In the rows, zero is written as 128.
Each path below is one point turned by a fixed rotation once a step. After each direction that follows a path, write how fast that rotation turns it, in deg/step (0 if it stays still).
Each turn is a multiple of 5 degrees from 10 to 175, or 0.
Each row of a path follows its step; steps can be skipped.
path 1
step 0: [137 130 132 130 125 126 139 117 127 115 122 126 137 135 116 139 138 140
 121 124 128 129 123 135 132 125 135 126 130 120 124 116 125 120 131 120
 128 125 138 129 126 121 134 122 123 123 126 139 124 135 130 131 130 125
 120 120 118 128 127 126 137 129 127 132 123 124 139 128 124 130]
step 5: [113 134 126 129 129 123 128 125 132 124 127 129 129 120 130 125 135 134
 127 129 125 135 121 128 137 142 120 128 121 130 138 128 142 127 137 124
 128 138 126 126 122 125 126 122 122 114 134 129 133 139 129 109 120 127
 126 134 125 129 124 138 135 127 123 122 133 128 123 122 126 125]
step 7: [134 124 130 132 139 120 123 125 132 118 128 122 133 124 128 132 126 132
 128 138 122 131 123 123 127 130 133 144 123 117 133 123 141 133 130 128
 120 130 134 138 139 123 134 122 129 118 136 131 124 124 140 119 136 123
 130 120 117 121 124 131 128 122 122 133 130 133 130 134 130 132]
step 11: [137 133 128 129 126 121 132 130 135 124 124 131 126 127 117 137 142 137
 120 122 118 121 124 134 132 123 140 118 126 128 133 129 138 133 138 127
 119 125 131 117 127 119 136 122 130 115 131 121 135 131 127 137 131 126
 124 140 124 134 121 128 130 126 121 130 134 127 119 130 133 129]
step 13: [115 131 132 120 127 117 129 108 129 114 124 127 127 127 117 131 127 138
 118 126 127 127 120 135 132 132 131 137 135 129 137 123 116 139 130 127
 127 134 140 121 133 130 125 126 120 124 121 129 131 121 127 124 134 123
 127 135 127 124 126 131 128 124 128 132 128 131 125 138 129 132]
step 16: [127 125 121 131 125 120 132 127 129 122 119 132 118 131 134 127 132 133
 118 132 111 133 125 130 129 135 130 142 128 141 132 126 132 128 122 124
 126 129 127 126 127 128 131 131 136 125 127 136 129 132 130 109 121 126
 120 122 130 121 132 143 127 140 126 137 136 131 133 131 127 136]
step 17: [130 127 122 128 134 124 129 117 131 132 122 136 130 128 130 140 133 132
 127 131 125 132 118 119 129 137 133 133 133 127 130 137 139 136 131 132
 120 136 125 132 115 110 126 125 139 125 127 126 125 128 126 119 119 118
 132 125 123 125 127 139 123 133 128 133 137 124 127 133 139 133]
step 18: [132 128 125 130 134 120 129 124 124 121 127 122 131 140 130 137 132 128
 124 129 126 134 125 128 127 132 135 126 127 116 141 131 135 126 141 120
 127 127 131 130 125 108 123 130 129 112 130 136 132 140 131 127 122 135
 130 119 119 128 131 135 124 138 131 120 132 137 134 129 134 127]
Directions:
[129 130 129 128 128 128 126 129 129 127 128 126 128 126 129 130 129 126
 128 131 131 131 130 128 129 127 127 128 127 128 127 129 129 132 129 128
 130 128 128 126 129 130 127 132 129 124 128 129 130 126 128 127 127 129
 128 129 129 128 126 131 128 127 124 129 128 130 128 130 127 127] : 175
[129 126 128 127 127 129 125 129 128 128 129 128 127 128 129 128 128 129
 129 128 129 125 127 126 126 129 128 128 128 128 129 129 128 125 128 126
 128 128 128 128 128 127 127 127 129 127 129 130 126 128 128 123 128 132
 130 131 127 130 129 129 131 128 124 131 126 128 130 125 126 129] : 160
[127 130 128 131 124 128 129 131 127 129 128 131 127 127 129 127 130 128
 128 130 129 128 129 128 128 128 126 127 128 126 129 128 129 125 127 126
 128 130 132 127 131 128 130 125 127 130 129 129 128 128 130 127 128 127
 128 125 128 128 126 129 127 129 125 126 128 132 129 128 129 130] : 160
